[122 129 125 116 122 105] out 122

[[142 105 115 140 127]
 [137 119 119 127 143]
 [117 154 148 126 126]] out 126

[[146 101 152 105]
 [127 136 120 134]
 [137 117 138 116]] out 138

[[111 141 118 112]
 [106 137 119 141]] out 119

[[134 126 124 126]
 [132 130 128 128]
 [150 105 110 111]] out 110

[153 106 113 100 152] out 100

[114 151 108 147 143] out 147

[120 151 133 139 133 135 131] out 135

[[151 113 104 108 157 148]
 [106 149 153 151 100 101]] out 100
---
[106, 107, 99, 103, 105, 132]	132, 107
[[144, 150, 147, 148], [115, 112, 114, 114]]	150, 148
[111, 100, 106, 140, 149]	149, 140
[133, 113, 157, 122, 126, 129]	157, 133
[148, 113, 145, 153, 147, 116, 110]	153, 148
[152, 108, 101, 104]	152, 108
[128, 127, 98, 118]	128, 127
---
[153, 154, 157, 102] Out: 102
[[138, 131, 140, 135, 110, 154, 145], [137, 151, 121, 150, 120, 102, 129]] Out: 102
[117, 155, 138, 108, 137, 126] Out: 108
[120, 132, 136, 121, 114, 150, 113] Out: 113
[144, 128, 144, 154, 153] Out: 128
[[146, 127, 120, 131, 119], [136, 128, 125, 130, 150]] Out: 119
[[138, 115, 139, 138, 140], [103, 158, 102, 101, 98]] Out: 98
[118, 135, 147, 107, 139] Out: 107
---
[[131 141 136 117 116 122 130 132 120 135 121 115]
 [132 148 121 130 121 110 117 128 117 120 120 111]
 [131 135 115 141 132 119 118 124 128 114 127 125]
 [127 139 104 147 137 109 103 121 122 106 129 128]
 [128 141 131 120 119 118 123 129 118 130 122 118]
 [127 127 139 117 122 134 132 130 126 139 128 129]
 [124 113 111 149 145 124 118 122 140 115 131 143]
 [126 119 116 142 139 126 123 123 137 118 130 137]
 [133 126 151 110 116 144 152 135 130 147 126 121]] -> 124

[[109 143 101 112 150 144 125]
 [116 117 129 111 108 116 116]
 [126 142 127 109 118 113 131]
 [138 126 149 120 113 110 138]
 [116 106 130 132 121 114 115]
 [141 118 128 144 139 108 112]
 [128 130 149 130 128 130 136]
 [130 140 126 103 118 123 138]
 [126 122 112 112 109 123 125]
 [130 121 136 130 121 129 135]
 [150 134 134 131 137 138 139]] -> 126

[[126 102 140 144 124 133 131 119 132 139]
 [114 138 131 118 118 136 129 126 138 130]
 [130 121 125 122 134 133 134 132 130 119]
 [109 116 111 127 138 122 105 136 133 119]
 [131 138 109 124 138 118 120 116 136 121]
 [113 129 133 129 118 127 113 139 129 141]] -> 109

[[136 133 140 132 145 134 145 133 139]
 [135 141 143 132 134 130 142 133 138]
 [135 133 141 131 144 133 145 132 140]
 [125 124 124 127 124 125 124 127 124]
 [136 132 142 132 150 135 148 133 141]
 [133 128 140 130 148 135 143 130 140]
 [134 133 142 130 141 132 142 130 140]
 [125 125 124 126 124 126 124 126 124]
 [125 125 124 126 124 126 124 126 124]
 [135 138 143 132 140 133 144 133 139]
 [125 124 124 126 124 126 124 126 124]
 [136 138 144 132 142 132 146 133 141]] -> 135

[[136 130 124 119 121 138 137]
 [125 148 127 126 124 142 146]
 [124 132 137 148 130 126 138]
 [119 137 135 156 141 126 141]
 [127 142 128 136 129 144 148]
 [136 125 119 118 132 151 138]
 [134 138 137 147 109 120 141]] -> 127

[[127 135 143 130 123 110 141 136 121]
 [126 133 142 131 123 109 141 135 122]
 [136 133 132 127 132 130 131 124 124]
 [130 126 124 127 130 134 124 124 130]
 [122 133 147 132 119 100 144 141 121]
 [116 115 121 129 124 123 123 131 133]
 [123 119 113 128 132 142 117 123 136]] -> 122
---
[[134 123 146 144 113 157]
 [138 123 146 144 112 157]
 [128 120 130 142 112 154]] ans = 142

[[121 122 137 124 150 151]
 [129 129 128 130 152 152]
 [138 136 120 134 124 122]] ans = 134

[[151 152 152 106]
 [115 112 115 137]
 [147 147 150 107]] ans = 147

[[135 118 127 117 135 153 107]
 [134 118 127 120 134 152 108]
 [121 118 137 146 120 133 130]] ans = 120

[[152 111 113 109 147 148]
 [145 106 106 101 156 144]
 [144 106 110 105 149 152]] ans = 105

[[131 135 108 146 132]
 [121 155 132 134 131]
 [110 133 146 141 132]] ans = 146
---
[[142 134 133 137 119]
 [123 137 152 136 126]
 [143 134 132 137 119]] yields 142, 119

[116 123 107 132 109 102] yields 116, 102

[135 136 140 147 132 133 153] yields 135, 153

[136 128 130 150 131] yields 136, 131

[[133 132 120 153]
 [135 132 121 152]] yields 133, 152

[117 133 127 107] yields 117, 107
---
array([135, 144, 156, 120, 133, 128, 128]) result: 135

array([149, 156, 135, 122, 112]) result: 135

array([119, 121, 150, 111, 144, 143, 124]) result: 143

array([104, 131, 138, 147]) result: 131

array([[128, 128, 142, 149, 130, 128, 128],
       [128, 128, 128, 128, 129, 140, 152],
       [129, 137, 153, 132, 128, 128, 128]]) result: 149

array([138, 110, 144, 107, 118, 121, 125]) result: 125

array([140, 133, 152, 124]) result: 133

array([[130, 137, 140, 135],
       [137, 133, 154, 149]]) result: 140
